In the data rows, the value 128 means zero.
Here are some points:
[ 51 104 106 127 132  88 130  92 126  62 142  73 140 119 188 164 118  77 103 134 165 103 116  84]
[108  60 174  62 108  68 138  72 199  75 152  60  56 159 130 186  90 150  99 197  82   0 238 166]
[122 142  96 142 126  95 167  94 113 117 142 136 157  83 155  92 111 108 144 135 187 163  99 100]
[126 122 115 166 104 143 117 130 120 134 180 139 155 111 127 116 179  90 131 113 150 120 148  63]
[119 105 124 112 121 101 154 123 158  72 116 124 123 135 130 163  68 129  85 144 169 143  89 131]
[ 63 114 168  81  82  72 167 128 164  89 105 147 168 132 157 137  80 169 127 176  75  98 149 161]
[ 93  80 126 118 144 103 155  65 149 154  61  67 112 113 128 190  86 188 139 154 110  95 163 134]
[114 127 136 122 120  26 131 149 142  99  93 190 173 135 128 104 130  53 137 207 148  92 131 132]
[121 176 161 157  93 142  98 189 125 162 137 181  90 111  22  63 186 102 158  68  84 101 137 109]
[137 139 115 156  86 132 143 147 148 173  97 176 155 172  73 113 109 104 139 144 112 154 126  67]
[179  83 172 122 115 153 121 154 137 139  43 167 175 165  53 122 126 161 115 215  86 139 145 139]
[168 100 112 155 152 144 120 159 146 190 144 106 146  91  92 131 105 132 137 108 127 158 126 118]
[102 115 134 131 101  19 165  89 190  83  96 121 150 136  99 162 123  78  86 204 159 133 157 160]
[ 74  98 106  87 130  88 159 131 155  88 160  85 124 133 162 240 139 136 112 170 138  77 187 132]
[ 97 168 109 178  89 149 107 138  74 145 150 210 255  85 137  76 204  50 200 176 220 144  78  78]
[223 126 136 111 133 178 104 194 101 190 144 181  58 199  56 115 138 155 113  59  72 132  75 159]
[164 118 121  93 168 157 123 140 113 126 183  59  18 165 136 156  83 170 101  80  99  78 160 134]
Here are 10 more points, each followed by its number:
[112 177  73 209 112 168  53 165  86 214 134 255 247  71 111   0 255 114 240 122 191 164  69  43] 0
[ 90 115 123 115 110  93 175 127 182  68 156 114 170 134 188 195  98 106  99 179 159 107 179 148] 1
[ 90 118 161 136 118  90 126  74 128 120  96 140 174 122 139 127 182  73 181 177 166  62 199 132] 2
[126 154 111 144 138 139  86 124  71 148 101 144 116  69 109 126 131 167 128  67  79 134 127 110] 3
[ 78 104 109 101 177  61 189  60 163  35  65 101 153  69 199 191  95 112 108 173 173 133 110 139] 4
[ 70 171 153 144  98 145 121 114  93 165 181 159 172 102 140 122 179 119 186 160 106  61 109  73] 5
[161 143 178 156 105 103 126 126 141 139  98 122 137  97 155 149 141 128 125 172  95 119 175 134] 6
[161 104 112 150 114 116 159 162 145 116 158 166 144 143 103 142 166  76  95 156 126 116 137 178] 7
[111 140  92 120 173 156  84 104 121 140 177 113  89 100 134  87  85 145 132  67 155  99  86 129] 8
[104  86 112 101 111 102 164  92 152  43 158 105 187 132 180 173 135 118 108 202 181 102 157 112] 9
Which two of these numbered points are nearest to each point below, looking only along the 3 directions in which the first points spread most? Their numbers follow each, nearest first.
[144 145 164 133 120 102  99 133 170 132  99 150  97 124 120 104 180  54 154 143 178 118 176 133] > 7 6
[ 47 140 100 117  86  52 209  99 163  40 104  99 152 102 176 181 138 114 157 177 191  88 178 133] > 4 9
[ 55 135 109 181  89  66 166  62 100  98 121  93 180  75 175 116  94  91 158 149 145 132 175 152] > 9 2
[148 100 105 114  97 106 132 179 124 159 115 162  99 143  82 141 156  80 113 152 157 117 125 117] > 7 6
[  8 111 124 172  79  76 183  99 130  68 156 124 255  99 205 140 160  68 160 173 220 114 140 113] > 9 4
[ 81 121 162 168 137  73 118  31 118  94 183  56 167  91 170 134  93 176 120 147 139 109 139  72] > 9 1
[154 180  68 255 135 255  53 203  22 248 127 255 255  78  31   0 227  17 255 117 230 158   8   0] > 0 5
[249 155 157 172 163 218 103 183 106 219 154 137  70 166   0  75 119  92 117 104 138 102  94 142] > 3 8
[139 115 142 144  76  70 148 142 150 110 152 132  97 173 117 131 105 109  97 152 137 139 151 131] > 6 7
[149 153  86 106 213 170 149  94 112  82 141  34 132  88 162  83  50 153 124  78 140 190  56  98] > 8 3
[ 71 137 131 127 143 168 116  72 142 132 158  80 132  89 171 144 124 156 116  49 113 124 124  95] > 8 3
[161 138 124 127 147 220  77 125 106 183 112 138 118 121  94  86 128 152 153  93  93 165  94  71] > 3 8
[101 110 149 105 147  90 170  91 144  49  98  80 112 142 149 193 109 148 112 208 123  35 184 113] > 1 9
[111 106 124 126 191 168 146 115 154  60 153  42  86 122 151 159 118 116 117  65 176 166 110 120] > 8 3
[156 140  86 198 158 241  79 159  63 223 109 200 204 113 101   0 139  98 188  75 168 223  39  31] > 0 5
[ 66 129 156 113 102 100 169 103 187  99  67 156 188 128 145 168 153 114 147 192 143 144 142  91] > 2 9
[ 48 135 135 145 101  97 160 106 119  90 151 134 155 108 192 133 121  88 160  99 184 139 160 107] > 9 2
[ 73 161 136 110  97  89 130  97 156 141 106 143 185 119 187  83 150  90 148 238 204 105 172 108] > 2 9
[ 84 120 127 152 164 148 127  95 144 131 142 111 203  78 166 141 126 147 158  86 174 206 100 120] > 5 8
[ 93 122 102 194 131 206  87  88 102 168  97 155 175 113 138  67 167 121 222 138 181 148 101  14] > 5 3
[255 129 128 135 142 187  76 223 104 211 136 146 100 153  60  60 150  97  87  88  91 159  97 153] > 3 7
[181 112  99 143 137  85 144 191  80 138 129 210  88 143  92 106  96 134 107 189 139 160 106 169] > 7 6
[111 172 152 203  86 197  92 146 105 166 143 143 190  58 118  33 175  95 210  97 208 174  81  34] > 0 5
[134 113 180 105 134 147 173 142 178  82  91 152 106 153  93 177 137 141  94 223 124  79 151 199] > 6 7
[ 93 129 156 158  93 105 159 147 120  85  97 143 206 101 154 144 174  99 152 173 206 109 131 116] > 2 5
[147 130  72 156 135 182 136 181 121 175 118 174 112 125 113  81 136 141 138  64 131 152 107 114] > 3 8
[150 130 135 154 142 128 114 133 105 123 107 148 169 115 104 117 153  70 115 132 197 128  68 125] > 5 7
[ 86 142 145 150  77  87 126  91 174 112  84 160 189 147 165 138 142 111 147 218 112  98 188 111] > 2 6
[ 67 118 130 107 132  45 156  72 170  93 152 114 151 112 170 145 136  98 119  83 134 135 147 129] > 9 1
[ 80 139 119 142  83  84 133 111 136  58 101 146 145 117 124 159 170 100 143 168 203 144 168  99] > 2 9
[132 109  93 128 172 152 130 169 121 141 151 120 106 113 141 122 109 196 116  41 131 175  88 101] > 8 3
[167 158 102 128 139 156 116 152 106 151 109 134 115 107 118  90 119  97 129 105 145 122 111  92] > 3 5
[ 99  82 129  41 129  65 184 139 154  52 154  26   0 143 159 176  38 137  50 152  86 101 171 206] > 1 4
[ 56 119 168 124 143 129 120  72 173 100  74 111 193 106 134 184 156  94 170 189 144  92 177 127] > 2 1
[131 135 133 140  48 138 130 149 129 127 105 137 136 125 126 150 131 111 151  96 123 134 134 133] > 7 6
